In the rows, zero is written as 128.
The rows of Z fall into 4 groups, and each row is roughly a mix of its group's hidden directions.
Z:
[[121  66 131  94 141 125 123 124 138 149]
 [142 119 150 149 114 133 169 143 154  86]
 [107 146 110 172 101 146 156 157 123 119]
 [ 99 159  83 130  94 139 139 116 108 131]
 [ 83 148 167 131 162 150 142 129 123 123]
 [165 128 111 141 125  81 163 107 117 131]
 [135 159 132  93 120 162 153 131 134  87]
 [131 160 116 185 130 121 102 108 133 116]
 [128 128 150 157 152 119 171  91 103 132]
 [104 134 132 150 115 104  97 113 169  96]
 [124 144 165 116 132 153 178 147 121 107]
 [163 129 111 154 122 146 134 146 101  82]
 [ 75 125  86 132 131 112 151 132 113 138]
 [177 125 152 113 144 117 114  89 146 138]
 [132 137 155 134 148 126 134 162  74 109]
 [108  97 123 129 153 107 170 106 132 161]
 [111 107 141 171 131 104 107 128 146 169]
 [139 180 135 112 125 130 113 100 106  93]
 [124 149  98 160 119 149 143 163 117  92]
 [128 146 148 147 108 156  86 121  88 121]
 [142  96 134 112 153 101 165  99 109 110]
 [185 133 128  96 122 139 105 106 123 110]
 [ 93 128 154 136 151 114 141 173 134 157]
 [136  96 145 116 155 112 152  91  97 111]
 [112 148 134 157  98 138 127 174 160 114]
 [123 122  97 101  88 129 129 109 168 150]
 [123 145 141 156 144 158 179 131 105 112]
 [144 142 129 131  76 103 109 147 160 143]
 [153 131 153 105 145 113 104  85 129 161]
 [138 167 107 132 103 162 150 158 146 145]
 [153 143 141 108 122 174 122 167 107 144]
 [158 154 156 133 166 126 106 110  97 143]
 [133 128 114 175 142 151  97  99 136 101]
 [100 141 114 115  98 104 138 164 102 159]
 [ 80 110 104 154 128 129 158 139 113 103]
 [111  88 159 142 155 103 119 137 114  96]
 [137 153 134  92 116  74 106 141 123 126]
 [122  98 169 109 140  97 118  90 129 138]
 [140 117 130 101 177 149 131 111  94 106]
 [131 146 131 124 143 124 145  80  77 130]
 [141 123 127 186 122 120  92 104 143 123]
 [100 129 132 103 114 102 118 109 160 173]
 [ 73 123 139 119 115 138 132 143 104 167]
 [178 159 119 123 114 125 110 111  99 105]
 [134 114 141 120 158 152 165 174 113 141]
 [149 159 117 108 146 154 134 129 104 175]
 [163 101 115 133 137 142 124 113  87  90]
 [133 132  99 127 127 160 182 152 112 120]
 [164 131 153 132 156 164 132  91 124 110]
 [138 154  98 126 152 150  97 155 106 159]
 [105 104 140 156  91 143 143 126 148  88]
 [111 135 150  95 125 180 110 151 139 141]
 [134 156  78 126 119 155 148 129  93 125]
 [133 111 141 126  81 126 129 164 146  90]
 [151 112 109 127 145 155 136 113  87  88]
 [131  79  92 105 145 146 125 119 100 135]
 [140  75 145  91 117 155 140 139 132 129]
 [ 93 124 150 121 120 143 104 123 183 122]
 [141 120 156  81 110 125 171 144 128 121]
 [132 116 135  87 117 119 115  93 158 165]
 [102  98 164 111 120 127 121  92 161 118]
 [123 116 154 124 108 140 165 164 168 134]
 [159 154 114 114 102 150 167 107 147 143]
 [ 98 160 152 140 168 128 132 137 126 166]
 [107 135 115 148  84 103  86 143 115 127]
 [150  93 144 122 123 167 115 132 166 152]
 [ 95 107 140 104 111  93 122 133 162 156]
 [150 136 142 108  97 169 162 147 122 107]
 [117  94 109 137 147 139  98  90 164 129]
 [125 156 113 116  99 129  98 163  88 129]
 [ 98 111  94 133 113 107  89 158 142 118]
 [142 138 128 129 185 148 132 108 101 153]
 [ 89 134  96 151 113 138 137 163 109 102]
 [104 135 143  86 142 158 152 112 105 154]
 [139  93 121 170 113 112 133 166 135 153]
 [ 91 160 157 144 159 107 121 150 128 148]
 [101 116 165 129 137  98 109 143 159 159]
 [118 130 109 103  93 139 178 103 135 143]
 [134 170 158 144 119 121 176 128 132 108]
 [117 144 152 118 125 170 104 104  86 131]
 [ 94  89 141 132 122 132 139  96 127 171]
 [110  85 147  92 150 111 142 120 151 146]
 [ 95 110 102 132 143 118  99 129 139 177]
 [105 118 124  77 164 110 156 119 124 131]
 [ 94 105 127 110 166 127 132  90 110 106]
 [ 72 118 131 142 124 134 162 161 130 126]
 [114 149 105 126 100  75 112 109 134 109]
 [135 167 114 172  94 127 141 140 118 151]
 [136 163 106 118 147  92 109 143 113 166]
 [112 131 122 112 159 123 145  82 165 106]
 [ 74 132 137 115 127 149 129 157 100 152]
 [163 134 157 113 157 125  97  94 136 148]
 [108 147  95 151  94 146 147 159 135 104]
 [119 114 122 122 185 136 132  93  98 122]
 [166 154 157 143 160 156 115 117 112 115]
 [137  84  87 133 106 115 133 122 118  94]
 [116 122  86 121 156  84 148 131 135 104]
 [130 121  82 105 129 125 130  80 100 132]
 [111 126 115 102  98 110 102 129 180 128]
 [115 131 144 148 107  90 140 114 180 128]
 [110 123 109 138  94 135 123 169 172 119]
 [135 134 112 181 114 140 144 158 112  99]
 [113 137 173 132 162 117 116 129  87 147]
 [143  99 125  93 139 144 140 155 154 167]
 [108 113 106 150  80 116 146 161 145 127]
 [ 77 130 120 116 120 134  92 157 152 116]
 [151 146 141 154 136 109 104  87 116  93]
 [ 92 125 139 127 148 154 115 164 167 111]
 [128 148 105 142 123  90  95 106 114  90]
 [128 106 126 161 102  96 148 157 139 161]
 [ 98 100 137 139 140 106 163 118 169 145]
 [133 103 111 153 123 102  99 120 174 103]
 [118 102 135 156 158 105 160 103 159 120]
 [137 111 132 111 113 127 108 176  86 150]
 [136 111 164 160 118 101 169 134 122 152]
 [123 146 107 161 136 126  78 154 120 105]
 [138 128 133 105 159 155 113  86 149  96]
 [102 137 151  78 150 112 112 106 137 146]
 [117 163  99 147 125 168 127 153  98 136]
 [131 156 178 142  93 136 136 132 154 144]
 [112  82 107 127 157 111 128  88 116 120]
 [119 127 164 148 137  80 163 128 129 150]
 [116  95 177 112 144 100 132 101 123 134]
 [100 124 147  93 179 141 138 117 111 132]
 [140 152 136 110  85 134 133 177 144 138]
 [103 105 141 154 120 121 127 172 149  92]
 [139 158 127 156 156 120 135 157 125  81]
 [127 139 125  81 125 127 138  72 117 139]
 [151  91 139 142 120 106 120 151  82 145]
 [169 170 123 146 130 132 122  89 115 111]
 [155 133 141 120  67 139 135 151 144 139]
 [119  87 115  89 124 139 163 126 134 160]
 [176 138 142 133 140 166 108 109 110 106]
 [129 128 111 135 145 138 155 159 121 186]
 [131 149 110 134 100 119  89 132  78 119]
 [154 152 119 161 120 115 170 110  99 111]
 [132 106 160 109 147  99  90  99 135 149]
 [156 145 136 168 145 153 132 146 102  94]
 [158 144 121 140  79 118 121 169 141 125]
 [123 133 165 102 114 108 152 172 117 150]
 [ 96 105 140 128 157  96 139 139 121 172]
 [111 128 123  77 139 133 137  77 132 134]
 [ 89  96 167 121 138 108 112 152 133 144]
 [118 107  90 149  84 119 149 156 132 119]
 [129 130 116 161 159 137 152 172 100 141]
 [123 111 126 114 135  95 179 127 106 160]
 [139 111 150 117 142 148 126  79 151 163]]

In each list below, one row fits none of the groups, and each other row fits one group, some only roughly. Which row is it?
- J782: [150  87 164  97 114 106 108 142 135 118]
- J289: [143 132 148 104 132 142 156 110 145  74]
- J950: [124 147 108 158 144 123 126 184 128 155]
- J552: [150 154 111 118 132 137 118 101 126  71]
- J263: [161 134 121  94 107 142 134 147  89  99]
- J815: [162 142 128 125 110 108  95  97 153 159]
- J634: [105 123 104  83 136 141 124 150 110 168]
- J749: [115 135 132 107 112 163 144  86 152 160]
- J920: [127 148 119  82  83 117 113 151 133 113]
- J209: [118 164 104 164 143 116  87 135 108 132]
- J797: [111 119 131 174 139 125  96 151 148  92]
- J668: [135 166 153 111 106 117  89 107 157 127]
- J439: [119 113 110 145 126 138  72 114 162 145]

J950
- J121: [131 128 106 148 141 183 107 125 116  94]
- J679: [116 151 166 134 103 132 134 172 138  97]
- J316: [ 87 150 101 102  98 131 144 140 123  98]
- J207: [123 162  72 158 127 125 121 146 141 133]
- J692: [108 166 121 167 127 130 107 155 104 103]
- J890: [135 132 188 126 127  85 131 136 136 116]
- J799: [ 66 115 122 113 152 142 131 154 127 135]
- J632: [ 94 147  86 116 156 134 130 135  96 150]
- J119: [118 167 122 128  78 139 144 125 154 150]
- J960: [ 89 102 100 100 119 115  98 127 122 158]
- J981: [124 157 151 177 143 109 121 108 150 106]
- J60: [ 96 130 105 124 131 128 132 157 114 184]
- J345: [166 136 148 154 129 107 162  93 147 126]

J207
- J974: [108 134 114 163 143 145 138 109 106  78]
- J386: [ 76 123 111 114  96 114 149 137 126  99]
- J322: [158 104 130 148 185 135 131 125 106 140]
- J540: [112 168 128 101 126 120 145 173 100 137]
- J413: [133 102 173 126 125 137 177 146 113 133]
- J790: [ 96 125 156 153 112 127 150 176 138 114]
- J445: [157 145 133 153 144 155 121 177 144 109]
- J703: [ 77 121 127 116 102 118 103 133 145 164]
- J204: [131 150 167 120 125 149 137 121 164  85]
- J667: [ 92  97 144 128 102 114 134 163  99 145]
- J267: [122 157 134  76 162 138 121 124 103 143]
- J313: [ 98 178 131 149  97 140 147 135 110 138]
- J951: [155 169 140 151 168 144 119 137 102 127]
- J301: [103 144 175 140 101 120 114 146 159 110]
- J87: [157  94  99 127 143 139 150 150 124  89]

J667
- J547: [ 82 111  95 136 120 100 141 134 111  98]
- J800: [167 146 136 124 122 103 166  89 115 139]
- J726: [148 102 125  80 128 135 137  98 145  95]
- J669: [133 120  85 155  99 140 138 139 111 167]
- J212: [ 79 116 136 157 125 113 117 153 109  96]
- J113: [126  68 125 147 150 131 128 115 163 133]
- J660: [137 129 166 133 147 131 109  95 154 170]
- J285: [178 156 130 145 136 137 128 103 105 157]
- J328: [112 143  72 132 127 134  86 138 113 134]
- J500: [116  95 147 118 130 159 150 123 108 175]
- J738: [104 110 158  94 150  93 129 151 127 153]
- J469: [108 119 172 149 131  95  90 119 143 117]
- J455: [ 93 158 122 107 119 134 121 176 105 141]
- J354: [143 123 176 132 176 115 103 135 120 132]

J285
- J66: [167 112 131 119 137 179 107 117 105 142]
- J727: [128 151  89 105 143 129 106 144  80 127]
- J972: [148 179 125 125 128 130 138 110 126  79]
- J271: [124 163 151  96 118 169 145 152 133 142]
- J693: [146  88 148 127 122 125  97 104 164 103]
- J994: [145  95 137 159 123 134  79 147 104 132]
- J315: [ 80 118  93 114 132 133 132 144  94 149]
- J404: [ 96 151  92 152 160 146 132 125  98 130]
- J902: [149 156 126 127 102  95 157 165 122 152]
- J685: [141 170 138 125 142 137 138  99  84 151]
- J652: [ 73 124 126 119 101 118  95 141 138 150]
- J384: [157 179 117 148 119 100 135 142 113 150]

J384
- J936: [109  88 128  82 135 139 127 121 165 136]
- J451: [116 133 102 103 168 140 112 119 152  87]
- J170: [ 75 105 106 115 129 134 147  90 122 127]
- J64: [109 164  86 125 133 139  84 143 120 133]
- J546: [145 124  87 130 100 112 116 111 118  81]
- J686: [ 75 133 122 141 108 116 146 111 100  99]
- J104: [126  94 104 149 135  96 144 160 163 136]
- J698: [130 159 164 163 112 136 147 168 118 130]
- J713: [103 114 113 141 133 143  74 139 145  98]
- J194: [102 166 121 111 151 102 170 135 118 113]
- J454: [118 121 156 116 144 107  77 129 137 164]
- J55: [114 136 132 112 132 108  77 115  91 101]
- J997: [148 105 130  93 110 154 134 122 123 178]
- J835: [152 155 130 131 122 183 136  92 133 133]
- J690: [125 137 148 137 103 150 187 144 145 125]

J55
- J86: [137 116 120 143 132 165  83 125  87 115]
- J198: [ 96 141 119 141 132  86 164 161 134 137]
- J823: [171  91 129 145 124 148 134 144 121  89]
- J542: [131 163 145  92  98 101 142 141 158 137]
- J584: [135  93 182 124 159 113 142 132 123 116]
- J146: [112 181 116 168 146 144 114 125 123 113]
- J807: [105  99 175 139 158 128 107 140 153 132]
- J5: [ 70 107 148 115 127  96 130 125 149 129]
- J235: [136 138  86 140 101 106 137 137 100 168]
- J934: [157 125 177 137 148 106 113  91 127 124]
- J327: [ 88 127 152 135 160 168 134 132 153 114]
- J268: [184 119 129 142 124 164 136 138 117  99]
- J597: [133 108 128 153 113  95 153  80 120 147]
- J178: [113  95 109 148 135 118 118 155 152 175]

J178
- J859: [108  77 156 122 154 105 117 139 128 153]
- J163: [104 145 108 109 110 128 152 169  88 127]
- J871: [179 145 137 153 124 130 132 110 143  88]
- J45: [129  91 133 127 125 152  89 111 173 128]
- J504: [130 131 190 118 149 117 123 123 119 162]
- J751: [119 140 169 141 179 156 134 136 117 134]
- J399: [143 130 108 114 121 106 188  99 133 120]
- J135: [110 133 161 131 142 126  94 164 143 165]
- J247: [107 152  95  84 129 153 145 128 103 115]
- J128: [138  86  80 115 134 130 124 155 144 110]
- J866: [129 155  97 143 131 140 124  74 128 154]

J163
- J838: [165 116 107 122 124 123  89 121 175 129]
- J695: [129 104 161 108 114  94 154 138 148 163]
- J282: [ 77 154 128 137 142 118 141 161 101 118]
- J971: [169 124 125 149 114 123  97  83 114 113]
- J275: [ 96 140  93 134 138  89 141 135  90 118]
- J199: [158 128  92 155  82 133 106 112 126 130]
- J461: [160 111 152 154 168 152 131 156 112 129]
- J70: [123  95 147  86 118  91 104 127 150 121]
- J541: [134 174 149 147 130 159 114 111  91 129]
- J816: [114 118 121 180 109 151 117 130 157 158]
- J292: [119 170  85 153 104 131  99 132 127 120]
- J901: [133 129 119 144 112 162 155 162  83 138]
- J299: [144  87 101 130 122 129 124 154 168 101]
- J888: [100  94 124 143 166  94 137 140 104 113]

J541
- J578: [121 103 166  95 115 139 167 149 134 146]
- J844: [147 114  93  94 115 153 166 128 147 145]
- J124: [165 106 122 149  79 110 116 135 144 112]
- J598: [142 143 102 125  82  96 109 145  99 139]
- J375: [ 89 117 165 136 146 158 155 141 137 151]
- J529: [141 148 126 148 109 108 147 186 111 133]
- J817: [ 88 136 129  95 154  86 114 140 120 140]
- J149: [137 139 101  76 136 105 148 117 160 122]
- J447: [ 97 111 127 124 141 139 107 188 124 141]
- J724: [124 107 145 115 160 178 109 124 154 112]
- J969: [151 108 112  86 130 153 163 109 120 103]
- J935: [142 125 151 155 147 107 144 141  73 121]
- J586: [118 116 146  95 148 141 185 118 127 112]
- J205: [118 139 140 136  98 135 135 167  98 172]
- J550: [154 142 167  93 141  96 121 135 141 154]

J550
- J82: [119  92 162  91 127 140 116 102 125 159]
- J984: [131 148 117  68 133 124 109  95 117 118]
- J919: [ 76 126 141 122 106 113 119 114 171 133]
- J352: [170  99 112 144 133 140 127 157 100 157]
- J966: [104 129 146 139 158  96  91 156 105 144]
- J613: [101  97 121 109 145 111 133  88 166 125]
- J261: [ 79 129 149 128 112 100  92 123 129 150]
- J589: [138 114 117 135 166 160  99 129 151  89]
- J943: [123 131  74  99 132 128 108 146 100 150]
- J628: [115 151 115 112 122 148 173 120  92 157]
- J239: [ 66 136 137 101 137 144 116 111 144 128]
- J621: [128 103 137 113 113 173 133 117 176 116]

J82
